Each run below is a few steps of one of 6 hidden systems, one row a step.
seq 1, Nena (9 x 22):
[[  0  -7 -10   0   9 -14  -1  17 -13  13  -1  -1  -1 -17  -3 -16 -15  10
    3  -7  32  13]
 [-12  -9  -9  -5   6 -10  28  12  14  -5  -6  -6  21   2 -12  -3  11  -4
   -6  21   9   9]
 [  3  -3   2   8 -14  12  -6  -5  22 -16  -5   0  12   9  -1   0  11 -21
    1  18 -27 -10]
 [  7  -2  15  14 -17   9 -15  -1 -11  -7   6  11 -26  -5  10  18  -9  -7
    3 -14 -15 -10]
 [ -2  23  14   7   8   3   9   1 -22  15   8  -4 -13  -6   2   1 -14  19
   -4 -14  19  10]
 [ -9  14 -16  -8  13 -22  13   1  -4   9  -5 -15  19   1  -9 -26  -8   0
    5   2  13   1]
 [-12 -16 -19 -17  -6 -12   4   4  16  -1  -8  11  19   8  -8   1   4 -12
   -9  11 -24  -2]
 [ 10 -13  20  -8 -18  28 -17   0  13   1  -1  10 -10   5   3   5   9   0
  -15   7 -16  -4]
 [ 24   3  15  17   2   9 -14   8  -7  -1   1  -1 -31  -3   2  -3 -11  -1
    8  -8  21   4]]
seq 2, puf (9 x 22):
[[ 23  16   1   5  -3   2 -30  -8   4  -1  -6   8   4   4  15 -19   3  -3
   20  -4 -14   6]
 [ -5 -14   0 -11 -11 -19   9  20 -19  18   3  10 -12 -13  11   3  -4  15
   -2 -20   1   2]
 [  2  21  -2   5  16  12  17   4  10  16   3 -11  -8  17 -18  -8  -6  12
  -18  10  15   3]
 [  0 -12 -20   3  -9  -4 -14  -1  14  -2  -2 -13  17  -1  -1 -25   7 -12
   10   8 -12 -25]
 [-12 -24  -5   5  -8   5  -5  11  -3  -4   3  19 -10  -9  -7  29 -16  -7
  -18  -2  -6   2]
 [ 12  12  27  15   4  25  -4  -1   2 -11  -1  -8   0  -6  -2  -5  -1   0
    0  13  23  17]
 [  2   4  -2   0  -4 -34   7   0 -13 -13  -8 -11   2  -6   7 -11  -3 -21
   27  -8  -3  -7]
 [-16  14  -7   0  -1  -5  20   7  -1  10   2  21  14   3   0  19  -3  10
  -15   0 -19  20]
 [  5  13  26 -11 -15  24  -3 -10   5   8   0 -15   0   9   3 -17  11   7
   -8   5 -10 -14]]
seq 3, zela (9 x 22):
[[ 12   1  -9  -8  13  10  -4   6  25  10  -9  -2  -3  22 -21 -16  -4  -5
  -15  19   7   3]
 [ 15 -16 -16  19 -10   2  -4  27  25   6   0  10  -3   2   4 -12  12   2
    1  12  -6   2]
 [  4  -9  18  19 -18   8  24  25   2   2   7  -1 -22  -5   4  11   7   6
   -7   3   4  -2]
 [ -8  28   7  36  -8   5  13   4 -12  -2   7  -7  -5  -7  -2   4 -20  -6
    1  -2  -3  -2]
 [-22   3   0   1 -19  -8  -6   3 -20   0  -3   7  16 -20   0  -1 -28 -12
   -4  -8 -15   0]
 [ -9   5  18 -26  -1  12  -8 -11  -4  -2 -11  14   7   4 -12  10 -17 -11
  -21   6 -10  16]
 [ 20  15   4 -15   3   4 -18  -1  13   7 -16   7   7  16  -5 -27  -4  -7
    0  10  -7  16]
 [ 15 -14 -11 -13  -3 -19   9  26  15  15  -9  14 -11  14   2 -11   9   2
   -2   2  -7   9]
 [  1   9   1  14  -3   9  27  15  14  16  10   1 -10  13   2   7  17  21
  -14   6  -6   0]]
seq 4, pazi (9 x 22):
[[-10  -4   8  -3 -13  20   0  -9   4   4   7  -6 -16   9  -8  12  -4  -2
  -21  -2 -18 -31]
 [  6  -5 -11  19  11  21 -31  -3   2   1   5   9 -11  -4  -9   5 -22   0
   -7  -1  14   3]
 [ -2 -23  10  -1  -5  -3   2  20 -10  -3  -3  -3   4 -26   0  -8  -5   2
    1   3  32  14]
 [ -8  11  10   3  11  -9  28  -8   0 -23  -4 -16  14   2  -8   6   7 -15
    7  14  12   9]
 [  7  11  -9   7  -7  -2  -8  -5  17  -7  -6   5  24   8   9 -13  15 -10
   14  12 -27   4]
 [  0   3  14 -11 -23  -7  -4   4 -11   6  -4  21  -9   1  12   9  -6  -4
   -3 -15 -32   2]
 [  8  30   9  -1  11   8  -1  -4 -11  22   4   1 -20  11  -3  -3 -15  17
  -10 -12   7   7]
 [ -1 -10 -19 -10   6 -10  -2  11   3  20  -2 -15  -2   1 -13 -29 -10   4
   -5   1  18 -15]
 [-18 -24 -16  -3   6  -1  22   7  14  -6   3   1   2   4 -16  22   2  -5
  -18  14   4  -5]]
seq 5, suzof:
[[-12 -15  11   1 -17   3  19  16   5  -5  -2 -15  23 -17   1 -14  12  -1
   -2  17   9  -1]
 [ -1   6  -1   1   7   6   3 -15  15 -18  -6  -6  -5  18 -20  12  -8 -28
   -7  15 -10  -9]
 [  9  11   9  16 -15  16 -28   1  -3   2   0  21   3  -8  11   0 -14   0
    1  -5 -19  14]
 [  2   0  31 -19 -13 -10  14   5 -21   6  -4  -9 -21  -6   5  -3  -4   1
    0 -15   8  -6]
 [ -4  24 -19   8  16 -16  19   9   2  15  -4  -5   6  11 -14 -15 -16   2
   -3   5   8   9]
 [ -3 -16  -9   1 -22  -2  -5  11  15   3  -3  -3  20  -4   6 -22  13  -7
    4  10 -21 -15]
 [  3  -6   8 -12   0  16   4  -4  14   2   1   6 -25  21 -13  21   2  -4
  -22   4 -12 -10]
 [ 18  10   7  27   2  20 -18   9   0   7   5   4 -12  -6   4  -9 -11  10
    2  -1  17  13]
 [ -6 -20   7   3 -13 -22  16  18 -15  -9  -3  -9 -10 -19   1   1  -8 -13
    9  -6  14  -7]]
seq 6, puf, 9 rows:
[[ 13  -3  10  19   0  19  -2   0   4  -2  11 -22 -23  -1   1  -5   9   7
    3   1  20 -22]
 [ -9  -2 -30  23  13 -16  -7  -7 -10 -11   7  -7   5 -12  -2   4 -13  -8
   17  -7  11 -10]
 [-30  -6   2  -4   1   6  14  -4  -7  -9   4  -1  29 -17  -5  15   0   4
  -13  10   6  11]
 [  3  11  25 -21   2   9   0 -23   2 -19 -10  -9   0  12  -8   4   1 -22
   -2   9  -6  -2]
 [ 17   3  -2  -9   2 -13 -23  -7  -2  -5  -9  24   2   4  17   2   5  -4
   18 -11 -18  18]
 [  4  -3  14 -15  -5  -5  17  16  -9  18   4   9 -12  -3  15   5  15  28
   -4 -12   6  13]
 [  9  19 -10   3  15  -2  13  -3   9  14   5 -18 -17  23  -7 -14   6  10
   -1   0   8 -16]
 [-11 -16 -38   9   0  -3 -15  -1  11   7   8  -2  17  -4   1  -8   5   5
    3  -1 -10 -21]
 [-15 -28   4  -2  -2  21  -4   1  -1  -4   8   1  -6 -12 -12  23  -8   1
  -23   4  11  -7]]
seq 7, Nena, 9 rows:
[[  3  12  28 -29  -1   1   1 -20 -13   0  -5 -19  -5   5   3 -11   7   1
    3  -9   2 -11]
 [ 14   9 -19 -11  22 -22 -12  -5   1   5  -8  18  -7  15   0   0  -7  -3
   11 -10  -2  18]
 [  1 -19  -7 -12  -9  -4   2  15   5  18   5   7  11  -6  17 -10  25  26
    0  -5  -3   2]
 [ 12 -12  -2  -6  13   9   6  -5  19  -4   2 -16 -22  20 -12   2  16  -2
   -5  10  13 -19]
 [  7  -3 -24  34   9  13 -26  -3   9  -8   9   9   4  -6   5   5  -2   2
   10   1   2   4]
 [-18 -21   9   6  -9   1  10   1 -17  -8  12 -14   1 -26   7  14   5   8
    2  -7  15 -14]
 [ -9  22   6  -3  23   8   9 -26  -3 -17  -1  -9   8   9 -14  15  -6  -9
   -3   9  10   9]
 [ -3   5  -3  -7  -6 -12 -22 -13 -11  -8  -7   7  27 -12  14 -11  -2  -9
   20  -8 -16   7]
 [ -1 -12  17 -33  -4 -15  15  -1 -10   1  -4  10 -15   6   7  19  13   4
   -4 -12  -9   3]]
seq 8, pazi, 9 rows:
[[ -3 -15  11  -9  -3  15  -7 -15  -3  -5   9 -19  10 -12  12  -6  26  16
    6  -2  11 -17]
 [ -8  -7 -11  -8  16 -10 -16 -28 -11 -22   1   0   5  -3   0  20  -2 -13
   14 -10  -1  -6]
 [  2  -5  -1 -10   8   3 -13  -8  -4   2   5  14  19  -9  19   5  22  25
    8  -7   3  22]
 [  4  -3  19 -31   1 -13   2 -19 -15  -7  -5 -13  -8   3  10   0  16   0
   13 -14   3 -12]
 [  2  10 -29  -5  28 -15  -7 -19   1   4   4   7   3  13   4   9   9  12
   11 -11  -2   3]
 [  0 -24  -4 -19  -7   0  -5   1   1  14   7   0   0  -4  16  -3  27  25
    1 -11  -4 -15]
 [ -5  -7  -1  -7  15   0  -1 -24 -10  -9  10  -7 -22   6  -2  28   4   2
    2 -15   5 -19]
 [  5 -11 -21  10  17   8 -24  -9   2   2  12   0   9  -9  11  -2  13  21
   13  -6  18   1]
 [-13 -27   7 -17  -6 -12   2  -7 -17 -12   3  -9   5 -20  10  11  13   0
   10 -10   9 -10]]
seq 9, suzof:
[[ 13  -1  28 -26  -6  19 -21 -15  -1  -2  -5   7   1   3  10  -2  13   7
   -1  -1  -6   9]
 [ 21  10  -1  -7  19 -19  -3  -3 -10   4  -4   3 -29  11   2   1  -6   1
   13 -16  15   6]
 [ -4  -1 -19  11  -1 -23  16  20  -5  11   5   7  15 -11  15  -6  11  18
   11  -6   1  11]
 [-13  -9  -3  -7   0   1  24  -8  13  -6   7 -19  11   8  -2   4  28   4
   -3  11  -5 -23]
 [  1   3 -19  17  15  24 -25 -20  13  -4  10   4  -3  10  -8  12  -5  -1
   -7   3  -6 -10]
 [  2 -23  13  -2 -10  13 -28   1 -15  -1   4  10  -6 -24  11   8  -5   7
    1 -13  10   3]
 [ -4   0  12 -18  19 -13  18  -2 -15  -6  -5  -5  -5  -4  -9   9  -7   0
   -2  -2  31  19]
 [  1  14 -16   8   9 -17   1  -3   6 -10  -7  -2  30   0   3 -16   6  -9
   20  11   0  16]
 [ -3  -7   0 -14 -13  -8  -1 -12   5  -9  -1   7   7   8  13  10  20  -8
    7  -5 -35 -14]]
seq 10, sef:
[[ 11 -24   1  -1   6   1  -2  -5  14 -25  -3 -15  -5   2  -3   3  20 -15
   13  12  17 -11]
 [  7 -15 -10  16  -3  -7  -8  -1  10 -24   0   9   9  -4  15  12  19 -12
   23   4 -13   2]
 [ -6   6  11   3  -9 -10   5 -14 -17 -15   6   4   4 -10  22  21  14   0
   18 -15 -18  -3]
 [-10  20  -8  -7  12 -18  -6 -25 -23  -5   2  -2   4  -3   3   7 -13  -4
   13 -19  -6  -4]
 [-13  -5 -12 -27   9 -16 -12  -8 -17  11  -3   0  21 -12   1 -15  -9  10
    2 -13   8   6]
 [ -1 -20  -3 -38  16  -6   0  -7   2   8  -3  -9  -2   6  -5  -5  14  12
   -5  -1  19  -5]
 [ 18 -17 -15  -5  15   4 -14  -7  20  -5   0 -10  -1  10   1 -13  24   4
   12   7  13 -10]
 [ 11 -25  -7  15 -12  -7  -4  10   8 -11   5  -4  -6  -8  17  -1  26   2
   20  -2  -2 -14]
 [ -7  -4  -8  23   3  -7  10  -9  -8 -18  14  -3  -7  -7  12  29  13   1
   16 -10  -3 -11]]
seq 11, sef:
[[ -9  11  -8  -4  11 -11  24  -1  -1   4   5  18   1  11   5  28  11  14
   -6  -5 -12  18]
 [ -6  30   9  -4  -1  12  -4 -22  -6   8   3 -21  12   4   1 -22   0   7
    0  -2  -7 -17]
 [  0 -19 -19 -11  -5 -13 -16  13  -3  17  -5   8 -15  -1  -9 -10 -23  -7
   -7 -10  -3 -13]
 [  1 -10   1   1  15  18   1   5   3   8  10   6  -1  -6   2  11  12  28
  -11   2  26  19]
 [  9   2  16   6  -1   3  12  -2   7 -15  -5 -29  -6   4  -9 -16   6 -18
    9  15  16 -15]
 [ -1 -15 -26  16  -7 -11  -5  13  16  -9  -3  19   8   1  -2   9  -1 -16
    4  10 -21   5]
 [ -8   6  26   2 -14  18   5  -9 -10  -3   9   6   5  -9  18  20  15  16
   -5  -6 -14   4]
 [  6  24   6   1   8  -8  -6 -17 -15  -6  -5  -9 -18   8  -9  -1 -24 -19
    8 -11   0  -9]
 [ -7  -2 -18  -5   3 -13  -9  14  -7  14  -6  17  22 -13   1 -13 -15   7
   -1  -3   4  25]]
seq 12, zela:
[[ -5  -8   4  11  -7  34  -4  -4  11   4  15  -2  -7   3  -1  15  10  13
  -18   5  -8 -18]
 [ 13   1   7  24  -4  16 -21   5  -6   1   3 -11 -19 -10  -3 -13 -20  -6
    4  -3  18 -10]
 [ -5 -12  -9  14   4 -13   0  16 -12  -9  -2  16   3 -20  -2  13 -20  -8
    4  -2  15  25]
 [-13   9  23  -6  -5   5  20  -2  -4 -15  -5  -2  28  -8   0   4   7  -4
   -4  15   1  23]
 [  5  16   8 -10  -8 -11   4 -10   7 -11 -14  -9   2  17  -5 -12  -2 -28
    8   7 -24 -12]
 [ 11   0  -6 -11  -7  -9 -15  -1  -1  11  -1  24 -11  10  15   8   5   6
    3 -17 -31   0]
 [  5   8  13 -18   5   8   6   4  -8  26   4  -1 -14   5   2  -7   3  30
  -13 -11  14   4]
 [ -6   8 -28  11  19  -4   9   6   8  15   4 -12   2   8 -18 -15 -13   5
   -8   6  17  -6]
 [-15 -28 -21  13 -10  10  -4  12  15  -2   7   2  20 -12  -2   3   6   0
   -9  13  -6  -8]]

Which system made each run below?
seq 13, 2 rows:
[[ 10  -1  20 -12 -12  -6  -7  15 -13   9  -8   4   6 -17  14 -23   0   9
   10  -7  11  19]
 [  2   3  -8 -13  17 -24  32   5   5   3  -4  -3 -17  21 -10   9   8   1
   -2   1   8   2]]

sef
seq 14 (2 x 22):
[[  1 -18   1  17 -21 -13  20  21   6  -9   3   2  -4  -6  14  10  20  -4
   11   2 -14  -7]
 [ -6  19  24  15 -12  10  17  -7 -14  -5  11  -6 -16  -1   8  21   0   3
   -2  -9 -12 -11]]

zela
seq 15, 2 rows:
[[-19 -16  -5 -12  -1  -9   2  -6 -21   1   9  12   2 -14   9  28   0  12
   -5 -19  -4   0]
 [  3  11  13  -8  18  22  -7 -25  -3  -1   9 -14   2   3   3   2  16  21
    0  -2  19  -1]]

pazi
seq 16 (2 x 22):
[[-22 -11  -1   9 -20   6  -5  10 -15   7   8  12  15 -26   8   8 -13   8
  -10  -7  -9   3]
 [ -1  18  27  -7   2  17   5  -7  -8   1  -5 -13 -10   2 -17  -5 -22  -8
  -16   5  16   2]]

puf
seq 17:
[[ -9  19   7 -33  14  -4  13 -15  -8  15  -4  -4  -1  15 -10   1  -5   9
  -15  -6   0   2]
 [ 13  -1 -15 -20   7  -6 -27  -1  10  13 -13   9  13   9  -2 -28  -3  -1
    3   2  -4   9]]

Nena
seq 18 (2 x 22):
[[ -7   7  21   0 -25  13   6  -3  -7   9   8 -13  -6  -3  11  -4  10  11
   -5  -7 -18 -26]
 [  4  18  -8  -2  18  -1  -7 -12  -7   7   0  -2 -25  14 -17   4 -28  -7
   -6 -10   8  -7]]

Nena
seq 19 (2 x 22):
[[  5   4   1 -10 -12  -9 -11   2  -3   9  -5  -3  24 -10  17 -33  13   8
   16  -3  -6   2]
 [ -4 -16  -4 -25   8 -16  20   1   3   1  -3   0 -23  17 -12  20   4  -6
  -11  -3   1 -10]]

zela
seq 20 (2 x 22):
[[  3  -3  -4   0 -12  13   1   4  18  13   3  -9 -14  17  -8  -9   3  -2
  -14   7 -17 -30]
 [  4  -5 -14  21   1  18 -25   6   2   9   6   8 -19  -1 -10   4 -27  -3
  -12  -3   4  -7]]

Nena
seq 21 (2 x 22):
[[  2   3  11  -4  -5  -9  18  27   1   3 -14   5   0  -1 -13 -11 -19 -11
  -10  13  11  24]
 [ -4  15  -3  10  -9  -4  20  13  16  -1  -7  11  16  11  -5   0   0 -11
   -7  17 -25  15]]

zela
seq 22:
[[  1 -13  -4  -2  11  20 -16  -7   2   9  10 -13   6  -9   3 -11  14  26
   -2  -2  25  -7]
 [  9 -28  -2   3   0  -6   0   8   5 -14  -2 -19 -17  -4  -6  -5   4 -15
   11   4  23 -20]]

sef
seq 23, 2 rows:
[[  6  -5  18 -12 -10 -15  -1  -2  -4 -22 -14   1  17  -8   9  -6   9 -21
   20   6  -5  14]
 [  6  28   6  -6   4 -17  10  -7  -4  -3  -7  15   5  13  11   7   7  -2
   12  -5 -23  21]]

pazi
seq 24 (2 x 22):
[[  0 -36   1 -21 -10   5  -7  16   5  13   0   9  -2  -8   4  -2  12  15
  -12  -2   5  -1]
 [ 13  -6   3   0  23   7  13   3  16  -7  -2  -5 -15  14 -13   8  10   1
   -5  15  29  12]]

suzof
seq 25 (2 x 22):
[[ 13  23  15   2  12  11  -9 -26   3 -19  -6 -10  -3  13  -5  -1   1 -17
   10   7   1   1]
 [  2   1 -10   7  -5 -23 -13   0 -18  -2   1  17   3 -13  21   4  -4   0
   23 -22 -12   7]]

Nena
seq 26 (2 x 22):
[[ 11 -12  29  -2 -19   9 -19  10 -12  -7  -7   5  -3 -21   9  -8  -9  -7
    5  -3   9  12]
 [  0  14  13 -11   8 -23  27   5 -12  -5 -11   0 -14   7 -11   7 -14 -15
    1  -2   9  14]]

suzof
seq 27:
[[ 14  21  10   5   6   4 -12   0  -4   0  -6  26  -4   4   4   9 -12   1
    1  -4  -5  35]
 [  1  10  11 -19  -8 -17  16  18  -5  15 -13  -4  13  -2   1 -29  -1   3
    1   2   4  15]]

zela
seq 28 (2 x 22):
[[ 11   4  14 -23   9   7  -3  -3  10   0 -16 -10  -2  14 -20 -20  -8 -14
  -10  15  15   7]
 [ 22  -3 -11   7  -3 -16 -13  17  10  -2 -13  21  -7   8   2  -9  -7 -17
   12   3 -10  17]]

suzof
seq 29 (2 x 22):
[[ -7   8  -8  14  -2  12   8 -11  10   1  10 -11 -15  17  -9  12   1  -4
  -10   2 -18 -31]
 [ -4  -4 -12  17  -1  21 -38 -16  -3  -4   9   5  12 -15   6   1  -8   4
    3  -5  -4  -6]]

puf
seq 30, 2 rows:
[[ -5  -4  11   3 -26   7  -5  14  -7   9   3  19  13 -17  19   1   4  14
   -3  -6 -19  13]
 [  0  19  17  -8  10  -2  16 -12 -15   1   2  -7 -30  13  -7  17 -10   0
   -7 -11   5  -6]]

sef
seq 31 (2 x 22):
[[ -6   0  -1  13 -25 -16   1  16 -10   1  -2  -4  16 -19  13 -21  -4  -9
   15  -4 -13  -6]
 [-14  -2  14 -16  -5  -3  14  -5 -11  -4  -1  11 -13   3  -7  32 -10  -8
  -17  -6 -15   0]]

zela
seq 32 (2 x 22):
[[-17  10  31 -17 -20   1  21  -4 -15  -1  -3 -13   7  -6  -1  -2  -2  -6
  -10   0  -9  -9]
 [  2  30  -9  -2  11   1  -7 -10   3  12  -7  -6   0  17 -17 -19 -23 -10
   -6   3  -6  -5]]

suzof
seq 33:
[[ 10  12  15   0  -3   9 -14  13  -7  10  -8  17   5  -9   1 -12 -18   6
   -5   1  10  34]
 [  0   3   3 -12  -1 -19  24  21   5   4 -15   2   8   6 -14 -14  -9 -12
   -7  14   6  19]]

zela
seq 34, 2 rows:
[[ -5 -22 -14  14  -9 -15  -1   6  -4 -13   6  17  -1 -13  13  26   7  -5
   12  -9 -14   0]
 [ -5  13  37  -8  -4  18   7 -17 -17  -6   5  -9  -1  -8   9  12   8  11
   -3  -5   7   3]]

zela
seq 35:
[[  7  18   8 -10   0  -9   6   6 -12  23  -3  -5 -27  10  -8 -13 -21   3
   -9 -13   5  -7]
 [  3   7 -27   4   6  -3  -8  12  13  21  -4   2  18   4  -6 -31  -8   7
   -2   7   0   5]]

puf
seq 36, 2 rows:
[[ 13  13   4  -6   3 -16  11 -10  -3   4   3  -5 -22  19  13   2  19   6
   15 -17 -13 -15]
 [ -6   9 -17   0   8  -9   1  -8 -14  21  15  -3  -8   1  11   2   3  27
    4 -24  -2 -16]]

zela
seq 37:
[[  0  22  14  -9 -11   3 -12  -7 -17  15   0  18  -2  -1  13   3 -10  12
   -5 -18 -22   9]
 [  7  15  10 -22   1   1  -8   3 -10  29  -3  -3  -7   3   1 -27  -8  19
   -7 -12   9   2]]

puf
